cols: E H W R F
[131 190 125 106 112] -> K_654
[121  96 146 125 173] -> K_91
[131 189 126 103 116] -> K_331
[122 120 149  87 172] -> K_147
down: [125 146 126]
W
both K_654 K_91: 
[125]

cols: P T U G V
[132 108  80  73 158] : K_363
[132 108 131  73 133] : K_149
[80 86 80 84 72] : K_892
[132 108 117  85 134] : K_807
which: [80 86 80 84 72]
K_892
which: [108 131]
K_149
which: [80 73]
K_363
which: [132 108  80  73 158]
K_363

cols: D B Z A
[ 89  56 132 121] : K_219
[121  85 128 116] : K_750
[156  99 124 127] : K_777
[147 109 101  95] : K_707
[105 132  84 108] : K_474
[122  84 158  91] : K_501
[158  85 128 141] : K_298
down: [124 101  84 158]
Z
both K_501 K_298: 
[158]
which: [121  85 128]
K_750

cols: Q K Y L
[ 63 135 136 170] -> K_344
[ 96  88 156 162] -> K_90
[ 96 169  87 168] -> K_776
[ 96  79 151 170] -> K_362
[ 88  64  65 155] -> K_350
gone K_350: [ 65 155  88]
[64]
down: [156  87 151  65]
Y
which: [ 65 155]
K_350
both K_350 K_90: 
[88]
both K_776 K_90: 
[96]
both K_344 K_362: 
[170]
down: [ 88 169  79  64]
K

cols: X N M J S
[106  85 126 103 102] = K_98
[110  55 157 197 105] = K_574
[110  55 105 125 124] = K_899
gone K_98: [126 106 102  85]
[103]
gone K_899: [125  55 105 110]
[124]
which: [110  55 157 197 105]
K_574

cols: zev feru vizad Rir buget kimur Revud lum Molip pogu
[115 149 148 172 114 139 114 149 115 139] -> K_484
[121 136 135 166 121 151 121 136 121 151] -> K_427
[148 163 163 139 148 123 148 163 148 123] -> K_292
[107 163 163 139 148 123 148 163 148 123] -> K_572
[115 149 148 116 114 139 114 149 136 139] -> K_302
[105 163 163 139 148 123 148 163 148 123] -> K_817
gone K_484: [114 149 115 115 114 139 149 148 139]
[172]
gone K_302: [139 136 116 114 139 149 149 114 148]
[115]

cols: pap Bip nufi gisi lono tuz gigib nakek bizan Magen
[133 131 162 156 162 163 162 156 134 162] : K_118
[163 158 134 128 134 164 134 128 159 129] : K_328
[110 152 142 179 151 111 141 179 111 141] : K_681
[134 178 115 157 114 135 115 158 135 115] : K_866
[ 92 185 109 197 108  93 109 198 128 108] : K_649
gone K_118: [156 162 133 163 162 134 156 162 162]
[131]
gone K_866: [115 157 135 135 158 114 178 115 115]
[134]
both K_328 K_649: 
[128]
gone K_681: [110 179 141 151 111 179 142 111 141]
[152]
which: [134 178 115 157 114 135 115 158 135 115]
K_866
which: [ 92 185 109 197 108  93 109 198 128 108]
K_649

cols: zosi vikem besa bunip
[153 136 153 194]  K_693
[177 136 202 136]  K_696
[135 202 136 202]  K_647
[169 176 169 177]  K_598
which: [135 202 136 202]
K_647
which: [177 136 202 136]
K_696
which: [136 202 136]
K_696

cols: kop Lobas bof mosu nolu ger lolad Ven fude Lalez
[180 136 157 190 134 107 154 155 128  95] = K_209
[180 136 157 134 105 154 155  57 136 134] = K_884
[180 136 157 190 134 107 154 156 161 151] = K_505
[ 97 116 133  82 107 145 100  90 173 129] = K_447
which: [180 136 157 190 134 107 154 155 128  95]
K_209
where: [129]
K_447, 9
which: [136 157 190 134 107 154 155]
K_209
which: [180 136 157 190 134 107 154 156 161 151]
K_505

cols: Rep Numem Gizi rerez zez sopo nogum vemi Soz
[136 123 127  88 132 130 130 121 127] : K_792
[152 117 134 161 148 123 133 127 155] : K_721
[ 83 128 113 142 113 133 120 125 115] : K_455
[179 114 121 103 166 112 138 127 132] : K_551
[136 123 127  88 132 130 130 121 111] : K_172
[190 122 129  89 161 120 142 134 148] : K_584
[165 136 135 175 160 144 143 130 171] : K_99
[190 122 129  89 161 127 131 136 135] : K_418
[161 122 129  89 161 127 142 134 148] : K_66
[121 140 125 155 137 126 137 125 141] : K_347
both K_721 K_455: 
[133]
down: [127 121 134 130 136 134 125]
vemi
which: [113 133 120 125]
K_455

cols: Nivil Keti zapi Puz budep Nuv lufo kefeb
[155 113  66  65 173  87 119 197] -> K_224
[165 165 110 187 191 115  76 167] -> K_419
[ 60 149 155 113 109 104 192  84] -> K_786
[102 180  87 166 110  65 175  87] -> K_742
[ 60 149 155 113  66  65 175  87] -> K_366
gone K_742: [175  87 166 102 180  87 110]
[65]
both K_742 K_419: 
[110]
which: [155 113  66  65 175  87]
K_366

